In the data rows, zero lies at 4.5, halfway between 4 and 5.
Each pair is two rows. How far apart are they, by a hidden measure? 0 means very close, and 30 very far. Two or three weighted sums of its numbers give each row a place; it is the straight-line distance between the places.
[2 5 4 4 4 6 3 5 5 5 4 5 5 7 2 4]
[2 4 7 4 4 5 3 4 6 4 5 5 5 5 4 4]: 13
[4 2 4 6 4 6 7 2 6 2 6 3 3 7 3 7]
[4 4 4 4 6 2 5 5 7 4 4 4 2 2 4 4]: 14
[6 4 3 4 7 3 4 5 7 4 4 4 4 2 5 4]
[2 4 7 4 4 4 3 4 4 4 4 6 5 4 3 4]: 12
[7 2 3 6 4 6 4 2 4 2 6 2 5 4 7 7]
[5 3 3 6 4 4 6 3 7 3 5 2 2 2 5 4]: 15
[6 4 2 4 7 6 6 5 7 4 5 3 4 3 6 4]
[2 5 3 4 3 7 3 6 4 5 4 5 5 7 3 4]: 25
[4 2 5 7 3 5 7 2 6 2 6 2 3 5 6 6]
[3 4 2 6 2 7 2 4 4 4 5 4 5 7 3 5]: 27
[2 4 3 7 2 6 3 4 3 4 4 4 4 7 7 7]
[6 4 3 4 7 4 4 5 6 4 4 4 4 3 5 4]: 11
[2 5 4 4 2 7 3 5 4 5 4 5 6 7 3 4]
[5 3 4 6 6 4 6 3 6 3 6 2 2 2 6 5]: 16
[4 3 3 6 5 5 7 4 7 3 7 3 2 2 7 5]
[4 4 4 4 7 3 7 5 7 4 4 4 2 2 6 4]: 9
[7 3 2 6 2 3 2 2 4 2 7 2 4 4 4 6]
[3 6 6 3 6 5 4 6 2 7 3 7 6 3 3 3]: 21
[7 7 7 2 5 3 5 6 2 7 2 7 7 2 3 3]
[5 6 7 3 4 4 4 6 4 5 3 6 7 5 2 3]: 14
[4 2 4 6 2 6 7 2 6 2 6 3 4 6 6 7]
[4 6 7 3 5 3 3 5 2 5 3 7 6 4 4 4]: 26
[2 5 3 4 4 7 2 4 6 4 5 5 6 7 4 4]
[5 4 3 4 7 5 7 5 6 4 4 4 4 2 6 4]: 10
[5 6 6 3 3 4 4 6 4 5 2 6 7 5 2 3]
[6 3 2 7 3 4 6 3 5 3 7 2 2 2 7 5]: 5
[4 5 4 4 6 6 2 5 6 4 3 5 6 5 5 4]
[5 3 4 7 3 6 7 4 7 3 7 3 2 2 6 5]: 8
[7 7 7 2 7 2 4 7 3 6 2 6 7 7 2 2]
[2 6 4 4 4 7 3 6 4 5 3 5 5 7 5 5]: 6
[5 2 4 6 2 4 4 3 3 2 5 2 4 4 5 6]
[3 4 2 5 4 7 2 4 7 4 5 4 5 6 5 4]: 21
[2 5 5 4 2 6 2 5 4 5 4 5 6 7 2 4]
[7 2 4 6 5 4 4 2 6 2 7 2 4 5 7 5]: 15
[6 3 3 6 5 5 7 3 6 3 7 2 2 2 5 5]
[3 6 6 3 6 3 4 5 2 7 4 7 5 3 4 3]: 15
[2 5 2 4 2 7 2 4 3 5 4 4 4 7 7 7]
[4 4 5 6 4 7 2 3 7 4 6 4 4 7 2 5]: 14
[7 7 7 2 6 3 5 7 2 7 2 6 7 6 4 2]
[5 3 3 7 6 5 7 4 7 3 6 2 2 2 4 4]: 14
[4 4 3 6 3 6 2 4 6 4 5 4 5 7 4 4]
[4 4 5 6 4 7 2 4 6 4 5 4 4 6 2 5]: 9
[4 6 6 3 4 4 5 6 3 6 4 7 6 2 5 3]
[3 6 5 3 5 4 4 5 3 6 3 7 4 2 4 3]: 10
[4 5 4 4 5 3 4 4 5 6 4 6 5 3 4 3]
[4 4 4 4 5 3 7 5 6 5 4 4 2 2 7 4]: 5
[4 4 3 4 7 7 7 4 7 4 5 4 2 5 5 5]
[2 4 7 4 7 4 5 4 6 4 4 6 4 4 5 4]: 16
[3 6 6 3 5 4 4 5 4 6 4 7 5 3 4 4]
[5 3 3 7 5 5 7 4 7 4 7 2 2 2 5 6]: 12
[5 6 5 3 7 2 3 6 2 6 3 6 6 2 7 2]
[3 5 4 4 6 2 4 6 3 6 3 4 3 2 7 3]: 7
[7 7 7 2 7 3 6 6 4 7 2 7 7 2 2 2]
[2 4 3 7 4 6 2 4 3 4 4 4 4 6 7 7]: 19
[6 3 2 7 3 4 4 3 3 3 7 3 2 3 7 6]
[2 6 4 4 2 6 2 5 4 6 4 5 5 7 3 4]: 18
[4 5 4 4 4 6 3 5 5 5 4 4 4 4 7 4]
[3 6 6 3 4 3 6 6 2 7 4 7 5 4 3 3]: 18
[5 2 4 5 3 5 4 3 5 2 6 3 2 5 5 6]
[4 5 6 3 4 4 5 6 5 5 3 6 6 4 2 3]: 10
[6 7 7 2 4 2 4 7 2 7 2 6 7 6 2 2]
[6 3 2 6 5 4 2 2 6 4 6 3 4 3 5 5]: 14
[7 7 7 2 4 3 4 6 5 7 2 7 7 3 2 2]
[6 3 5 6 4 4 6 2 4 3 5 2 4 6 7 7]: 15
[7 2 2 7 2 4 6 3 4 3 7 2 2 3 5 5]
[5 4 4 4 6 7 7 5 7 4 5 3 3 4 4 6]: 29
[6 2 5 5 3 4 5 2 6 2 5 3 3 6 4 7]
[4 3 5 6 5 6 4 3 5 2 7 4 3 5 4 6]: 17
[4 6 6 3 3 4 6 7 4 5 2 6 7 5 2 3]
[4 6 7 3 6 4 4 6 3 7 3 7 5 2 4 4]: 16
[2 4 4 7 3 6 3 4 3 4 5 4 4 7 6 7]
[3 5 6 4 3 3 4 4 4 5 4 6 5 4 6 4]: 12
[6 2 4 5 3 4 4 2 6 3 5 3 3 6 7 6]
[3 4 3 6 3 6 2 4 7 5 5 4 5 6 4 5]: 5
[4 5 6 4 4 6 2 5 5 4 4 5 5 5 4 4]
[5 2 5 5 3 5 4 2 5 3 5 2 4 6 6 7]: 20
[5 4 4 4 7 7 4 5 7 4 5 4 2 5 4 6]
[6 2 5 5 3 5 3 2 5 3 5 3 2 5 6 7]: 8
[7 7 6 2 7 2 4 7 2 7 2 6 7 6 3 2]
[4 6 5 3 4 4 7 6 2 5 4 7 4 2 3 3]: 22
[4 7 6 2 6 2 6 7 2 7 3 7 6 2 3 2]
[4 6 6 3 6 2 3 6 4 6 3 6 6 2 4 2]: 8
[4 6 6 3 7 2 3 6 2 6 3 6 5 2 6 3]
[2 5 2 4 4 6 2 4 4 5 4 5 5 7 4 5]: 25
[3 6 6 3 5 4 4 5 4 6 4 7 5 3 4 4]
[2 6 6 2 5 2 6 7 2 7 3 5 6 5 4 2]: 2
[6 3 5 5 2 4 6 2 6 2 7 2 3 5 6 7]
[2 6 5 3 6 3 4 7 3 6 3 5 6 7 4 3]: 17
[7 7 7 2 7 2 7 7 4 7 2 7 7 4 2 2]
[5 2 4 7 3 6 4 2 4 2 7 3 4 6 5 6]: 22
[3 6 6 3 7 3 5 5 2 6 4 7 4 4 6 4]
[7 3 2 7 2 4 3 2 4 4 5 3 4 4 4 4]: 10
[7 3 2 7 4 4 5 2 6 3 6 2 3 4 6 6]
[5 4 3 4 7 7 7 5 7 4 5 3 3 3 4 5]: 8
[4 4 3 4 7 7 7 4 7 5 5 4 2 4 4 5]
[3 7 5 2 7 2 5 7 2 6 2 5 6 6 2 2]: 25
[7 3 2 7 4 4 4 2 5 3 7 3 3 3 4 6]
[4 5 5 4 4 5 3 5 4 5 4 4 4 3 7 4]: 18
[7 7 7 2 5 3 6 7 4 7 2 6 7 6 2 3]
[7 3 2 7 5 5 4 2 5 3 6 3 4 3 5 5]: 13
[4 4 4 4 7 3 4 5 7 4 4 4 2 2 7 4]
[4 4 3 5 3 6 2 2 7 4 5 4 4 6 4 5]: 12
[5 7 5 2 7 2 7 7 2 7 2 5 7 5 3 2]
[5 3 3 7 2 5 5 3 5 3 7 3 2 4 7 5]: 18
[3 6 4 3 5 4 5 6 3 6 4 6 4 2 4 4]
[6 7 5 2 6 2 6 7 2 6 2 5 7 5 2 2]: 9
[2 4 2 7 2 6 2 4 4 4 4 4 4 7 7 7]
[2 5 4 5 3 7 2 4 6 5 4 4 5 7 5 7]: 22
[4 2 4 6 3 6 7 3 4 2 6 2 4 4 4 7]
[2 4 2 7 4 6 4 4 4 4 4 4 4 7 7 7]: 12
[7 7 7 2 7 2 5 7 3 7 2 6 7 6 2 2]
[5 2 5 5 3 4 6 2 4 2 5 2 2 5 5 7]: 13
[2 5 2 5 2 6 3 4 3 4 3 5 5 7 7 6]
[4 4 3 4 7 3 6 5 7 5 4 4 3 2 7 4]: 16
[6 7 7 2 5 2 3 7 2 7 2 6 7 7 3 2]
[5 2 4 6 6 6 4 2 7 2 7 3 3 4 6 7]: 19
[4 4 3 6 4 6 2 2 6 4 5 4 4 6 5 4]
[2 6 6 3 5 3 4 5 2 7 3 7 6 2 3 3]: 15
[6 6 7 3 3 4 6 6 5 6 3 6 7 4 2 3]
[5 3 5 5 2 4 4 3 6 3 5 2 4 4 7 6]: 7
[2 4 2 7 2 6 2 4 3 4 5 4 4 7 7 7]
[2 5 3 4 2 7 2 5 4 5 4 5 6 7 4 5]: 10
[5 3 4 5 2 4 5 3 6 2 6 2 4 5 7 7]
[3 4 2 5 2 7 2 3 7 4 5 4 4 7 3 5]: 15
[4 4 4 4 7 3 4 6 5 5 4 4 3 2 7 4]
[7 3 3 5 4 4 2 2 4 3 5 2 4 4 6 5]: 11
[3 4 2 6 4 7 4 4 7 4 7 4 3 4 3 4]
[7 7 7 2 7 2 7 7 2 7 2 7 7 5 2 2]: 15
[7 2 5 6 5 6 7 3 6 2 7 2 2 6 7 6]
[3 4 2 6 3 7 2 4 5 4 4 4 4 7 3 5]: 20
[4 4 4 5 3 7 2 4 7 4 6 4 5 6 4 5]
[7 7 6 2 4 2 6 7 3 7 2 6 7 6 2 2]: 12
[4 4 6 6 4 7 2 4 7 4 6 4 4 6 2 5]
[6 3 2 6 4 3 3 2 4 3 6 2 4 4 7 6]: 10
[2 5 4 4 4 6 2 5 4 5 4 5 6 7 4 5]
[2 6 4 3 4 3 6 7 2 6 3 5 5 7 4 3]: 12
[4 6 5 3 7 2 4 6 2 6 3 7 6 2 6 2]
[5 2 4 5 4 5 5 2 5 2 7 3 4 6 7 7]: 21
[5 3 2 6 3 4 5 3 4 3 6 3 2 4 7 7]
[7 7 7 3 7 4 6 6 2 6 3 7 7 4 3 2]: 18
[4 5 5 4 5 6 2 4 4 4 4 5 4 6 5 4]
[2 5 3 4 3 7 5 4 5 5 4 5 5 7 4 5]: 21
[4 7 6 2 7 2 4 7 2 7 3 7 7 4 3 2]
[7 7 7 2 7 2 7 7 3 7 2 7 7 6 2 2]: 13
[3 4 2 6 3 7 2 4 5 4 5 4 4 6 3 5]
[4 5 6 4 6 2 4 4 3 5 4 6 6 2 4 3]: 14
[2 5 5 4 6 5 4 6 3 6 3 5 5 7 2 4]
[4 4 6 6 3 7 2 3 7 4 7 4 5 6 4 6]: 20
[2 4 3 7 5 6 2 4 3 4 5 4 4 7 7 7]
[4 4 3 6 6 7 2 4 6 4 5 4 5 6 3 4]: 11
[6 3 2 7 3 4 4 2 4 2 6 2 4 4 4 6]
[4 4 4 4 7 3 4 5 5 5 4 4 4 2 6 4]: 14
[3 4 3 7 6 7 2 4 6 4 5 4 3 6 3 5]
[5 3 5 5 2 4 7 2 6 2 6 2 3 4 6 7]: 20
[6 7 6 2 5 2 7 7 4 6 2 5 6 5 2 2]
[6 2 3 7 2 5 6 2 3 3 7 3 2 3 5 6]: 18
[6 2 2 7 4 5 7 3 6 3 6 2 2 4 5 5]
[4 5 5 4 4 6 2 5 4 4 4 5 6 6 5 4]: 15
[3 4 2 6 2 7 2 4 6 4 5 4 5 7 4 6]
[5 4 3 4 6 7 6 5 7 4 6 3 3 4 5 6]: 14
[5 2 4 5 2 6 4 3 5 2 6 4 2 6 6 7]
[3 5 6 4 4 3 6 4 4 5 4 5 4 2 5 4]: 28
[2 4 3 7 2 6 3 4 5 4 5 4 3 7 7 7]
[6 2 2 7 2 5 7 3 4 3 6 3 3 4 5 7]: 9
[4 5 6 3 6 4 4 6 6 5 3 6 7 4 2 3]
[5 3 4 7 6 5 7 3 5 2 5 2 3 5 4 6]: 10
[7 2 2 7 3 5 5 2 3 2 6 2 3 6 3 6]
[2 4 3 7 2 6 2 4 3 4 4 4 4 7 7 7]: 16
[2 4 7 4 5 3 3 4 3 5 4 6 5 4 7 4]
[6 2 2 7 2 6 4 2 5 2 7 2 3 5 4 6]: 18
[6 7 6 2 5 2 5 7 3 6 2 5 7 5 2 2]
[5 2 3 6 2 5 5 3 5 2 6 2 3 5 7 6]: 9
[7 7 7 2 6 3 5 7 2 7 3 7 7 4 4 3]
[4 5 6 3 5 4 4 6 4 5 3 6 6 4 2 3]: 18
[3 7 5 2 7 2 7 7 2 7 2 5 6 6 4 2]
[4 4 5 5 3 7 2 4 7 3 6 4 4 6 4 4]: 24
[2 6 5 3 4 4 6 5 3 6 4 6 4 2 7 4]
[7 7 7 2 7 2 7 7 3 6 2 7 7 6 2 2]: 13
[5 2 4 7 3 6 5 2 6 2 6 3 4 6 4 6]
[4 6 6 3 6 3 4 6 3 6 3 7 6 2 4 3]: 18
[5 4 3 4 6 7 7 5 7 4 5 3 2 2 5 6]
[7 3 4 6 3 5 2 2 6 4 6 3 5 4 5 4]: 16
[4 6 7 3 3 4 2 5 2 7 3 7 5 4 3 4]
[3 4 3 4 7 3 6 5 4 5 4 4 4 2 7 4]: 19
[2 5 4 4 2 6 3 6 5 4 3 5 6 7 4 4]
[4 2 5 6 4 6 6 2 6 2 5 2 4 6 5 7]: 29
[5 3 4 6 2 6 6 3 6 2 7 4 3 5 7 7]
[2 6 5 3 3 5 3 6 5 6 4 5 5 7 2 4]: 6
[4 4 2 4 7 2 6 5 5 4 4 4 3 2 6 4]
[4 7 6 2 6 2 7 7 2 7 3 6 6 4 4 2]: 18
[3 6 6 3 6 4 4 5 3 6 4 7 5 5 4 4]
[3 5 4 4 5 3 4 6 5 5 4 5 4 2 6 3]: 7
[3 4 3 6 2 6 2 3 5 5 5 4 5 7 3 6]
[3 6 6 3 5 3 7 6 2 7 4 7 6 3 6 3]: 14
[4 6 7 3 5 4 3 5 4 6 3 7 6 3 3 4]
[7 2 2 7 4 5 7 3 4 3 7 3 2 2 6 5]: 14
[3 4 3 7 5 7 4 4 7 4 7 4 3 3 4 5]
[7 7 7 2 5 3 7 6 2 7 2 7 7 4 3 3]: 15
[7 7 7 2 7 3 5 7 4 7 2 6 7 7 2 2]
[4 4 2 4 7 7 5 5 7 4 5 3 2 6 3 6]: 23
[3 5 6 4 6 5 3 5 5 5 4 4 4 3 6 4]
[2 5 2 5 2 7 3 4 2 4 4 4 5 7 7 7]: 18
[7 3 2 6 4 4 2 2 6 4 6 3 3 4 5 5]
[7 7 7 2 7 3 7 7 3 7 2 7 7 2 2 3]: 12
[5 6 7 3 4 4 3 4 4 5 4 7 6 4 4 4]
[6 7 7 2 5 2 6 7 3 7 2 6 7 6 2 2]: 6
[3 5 3 4 7 2 4 6 4 6 4 5 3 2 7 3]
[2 6 6 2 4 2 6 7 2 7 2 5 6 5 4 3]: 10
[4 7 6 2 7 2 5 7 2 7 2 7 6 3 2 2]
[4 4 4 6 4 7 2 4 7 4 7 4 4 5 4 4]: 14
[4 6 6 3 7 4 3 5 2 5 4 7 5 2 6 3]
[4 5 4 5 4 6 3 4 4 4 4 4 5 6 5 4]: 15
[4 5 7 3 5 3 3 5 2 6 4 7 6 4 4 4]
[5 2 5 5 5 5 5 2 4 2 6 2 4 5 7 7]: 24
[6 3 3 5 3 4 6 3 5 3 7 3 3 3 7 5]
[5 2 5 5 2 5 3 2 5 2 5 3 2 7 6 7]: 7
[4 3 2 7 5 5 3 4 6 5 7 4 2 4 4 6]
[4 6 6 3 6 5 4 6 3 6 4 6 4 2 4 3]: 13
[7 7 7 2 6 2 5 6 3 7 2 7 7 2 4 2]
[7 7 7 2 5 2 4 7 2 6 2 7 7 6 2 2]: 24
[5 4 4 4 7 4 5 5 6 4 3 4 2 2 6 4]
[6 2 4 6 2 5 4 2 4 2 7 2 4 6 5 6]: 16
[7 2 2 7 5 4 4 2 2 2 6 2 3 5 7 6]
[4 4 4 4 7 7 5 5 7 4 5 4 3 4 4 7]: 21
[2 4 3 7 2 6 3 4 4 4 5 4 4 7 7 7]
[7 7 7 2 7 3 5 6 3 7 3 7 7 3 3 3]: 13
[3 4 7 4 3 4 3 4 6 5 3 6 5 4 3 5]
[2 5 2 5 4 7 2 4 4 6 4 4 6 7 4 7]: 11
[2 6 5 3 7 3 6 6 4 6 4 6 4 3 6 3]
[6 2 5 5 2 5 6 3 5 2 7 3 2 6 4 7]: 23
[4 5 6 4 6 5 2 6 5 5 3 6 6 4 2 3]
[4 3 3 6 5 4 7 4 7 3 7 4 2 2 5 5]: 16
[4 4 4 5 3 6 2 3 5 4 5 4 4 6 7 4]
[4 2 4 7 4 6 6 3 5 2 7 3 4 5 5 7]: 14
[7 3 2 7 6 4 2 2 6 4 6 3 4 5 6 5]
[3 6 6 3 6 4 4 6 4 6 4 6 3 4 4 3]: 15
[3 5 5 4 7 3 4 4 4 5 4 5 5 2 3 3]
[3 6 5 3 6 4 5 5 2 6 3 7 6 4 4 3]: 7
[4 5 4 4 7 2 4 6 2 6 4 5 4 2 7 3]
[6 2 5 5 2 4 7 2 5 2 6 3 3 6 5 6]: 22
[3 5 4 4 6 2 4 6 3 5 3 4 4 2 5 3]
[4 5 5 4 6 3 4 4 4 5 3 6 5 2 6 3]: 14
[2 6 6 3 4 3 4 5 2 7 4 7 5 4 4 4]
[5 6 5 3 7 2 3 6 2 6 2 6 6 2 6 2]: 9
[5 2 4 6 2 6 4 2 6 2 6 2 4 4 6 7]
[2 5 5 4 5 6 4 5 3 5 3 5 6 7 4 4]: 9
[5 4 3 4 7 7 7 5 7 4 5 3 2 3 7 5]
[5 6 7 3 5 4 5 6 5 5 2 6 7 6 2 3]: 14
[6 2 4 6 2 5 5 2 7 2 6 4 3 4 5 6]
[5 3 5 5 4 4 6 2 6 2 6 2 4 4 7 6]: 23
[3 5 3 4 7 2 4 6 4 5 3 5 4 2 7 3]
[5 4 3 4 5 7 6 4 7 4 5 4 2 4 5 6]: 21
[6 2 4 5 3 5 3 2 6 2 7 3 4 6 7 7]
[4 4 3 5 7 7 6 5 7 4 4 4 3 3 4 6]: 12
[5 2 5 6 4 5 5 2 4 2 6 3 2 5 3 7]
[2 4 3 7 3 6 3 4 4 4 4 4 4 7 7 7]: 14
[4 5 6 4 7 3 4 5 5 6 4 7 6 2 3 3]
[3 5 6 4 4 3 4 4 4 6 4 6 5 3 6 3]: 11
[7 7 7 2 3 2 6 7 2 7 2 7 7 4 3 2]
[3 6 5 4 7 4 5 6 2 6 4 6 4 2 3 3]: 8
[2 6 5 2 6 2 7 7 2 7 3 5 5 4 4 2]
[3 4 4 6 4 6 2 3 5 4 5 4 6 5 5 4]: 18
[3 4 2 6 2 6 2 4 3 5 5 4 5 7 4 6]
[6 3 2 7 3 4 4 3 5 3 7 3 3 4 6 6]: 3
[4 7 6 2 7 2 6 7 2 7 2 6 7 5 2 2]
[5 2 4 5 4 5 5 3 5 2 7 3 3 4 4 6]: 22
[3 4 3 5 7 7 7 4 7 4 5 4 2 3 4 5]
[7 7 7 2 5 3 6 7 3 5 2 6 7 6 2 2]: 24
[6 3 5 5 4 4 6 3 7 2 6 2 3 5 6 6]
[5 2 4 6 2 5 6 2 6 2 5 2 2 5 6 6]: 5
[3 4 2 5 2 7 2 3 4 4 4 4 6 7 4 5]
[2 5 4 5 2 7 3 4 5 5 4 5 7 7 5 6]: 15
[5 3 4 7 3 4 6 4 7 3 7 2 2 2 4 5]
[2 6 5 4 2 7 3 6 5 6 3 5 7 7 4 4]: 15
[3 5 4 4 5 3 7 5 7 4 4 4 2 2 7 4]
[7 7 7 2 7 2 5 7 2 7 2 7 7 5 2 2]: 20
[2 5 4 5 2 7 2 4 6 5 4 5 5 7 2 5]
[7 3 2 5 5 4 3 3 5 3 6 3 4 3 6 4]: 11
[3 7 5 2 6 2 7 7 2 7 2 6 6 5 3 2]
[5 6 6 3 5 3 3 5 2 7 4 7 6 4 4 4]: 16
[4 3 5 7 2 6 6 3 4 2 7 2 4 6 6 7]
[4 6 7 3 5 3 5 6 2 6 3 7 6 2 5 3]: 16
[2 4 7 4 4 4 3 4 5 4 4 7 6 5 7 4]
[6 3 4 7 3 5 5 3 5 2 5 2 3 5 4 7]: 10
[4 5 6 4 6 3 4 5 4 6 4 6 5 3 3 3]
[4 6 6 3 5 4 3 5 3 6 4 7 6 3 2 4]: 5
[2 5 4 4 3 5 5 6 4 5 4 5 5 7 2 4]
[3 4 3 5 6 7 7 4 7 4 5 4 2 4 4 6]: 25
[4 6 6 3 7 3 3 5 2 6 4 7 6 4 3 4]
[4 4 4 6 2 6 2 3 6 4 5 4 5 6 4 4]: 12
[3 4 4 5 4 7 2 3 7 3 7 4 4 5 3 5]
[6 7 7 2 4 3 7 7 3 7 2 6 7 7 3 2]: 21
[2 5 3 5 2 6 3 4 6 5 4 5 5 7 3 5]
[7 3 2 7 4 4 4 3 4 3 7 2 2 4 3 5]: 25
[5 4 3 4 7 3 7 5 7 4 4 4 3 2 7 4]
[6 7 6 2 4 2 6 7 3 7 2 5 7 4 2 2]: 16
[2 6 3 3 4 3 7 7 2 6 3 5 6 7 5 3]
[4 5 6 3 5 4 3 6 7 4 3 6 7 4 2 3]: 18
[2 5 4 4 2 7 2 4 5 4 4 5 5 7 3 4]
[4 5 4 4 6 2 3 6 3 6 4 5 4 2 5 3]: 18
[7 3 2 7 2 4 3 2 4 3 7 3 4 2 6 5]
[6 2 3 7 2 5 6 3 6 3 6 3 4 3 5 5]: 11
[7 2 2 7 4 5 5 2 4 3 7 3 3 3 7 5]
[7 3 2 7 3 5 4 3 4 3 6 3 3 3 6 6]: 7
[7 7 7 2 6 2 7 7 2 7 2 7 7 5 2 2]
[3 5 6 4 3 3 3 4 4 4 4 6 6 3 4 4]: 11
[2 5 4 4 3 6 2 6 4 5 3 5 6 7 3 4]
[6 3 3 6 2 5 4 2 4 2 7 2 4 4 6 6]: 11
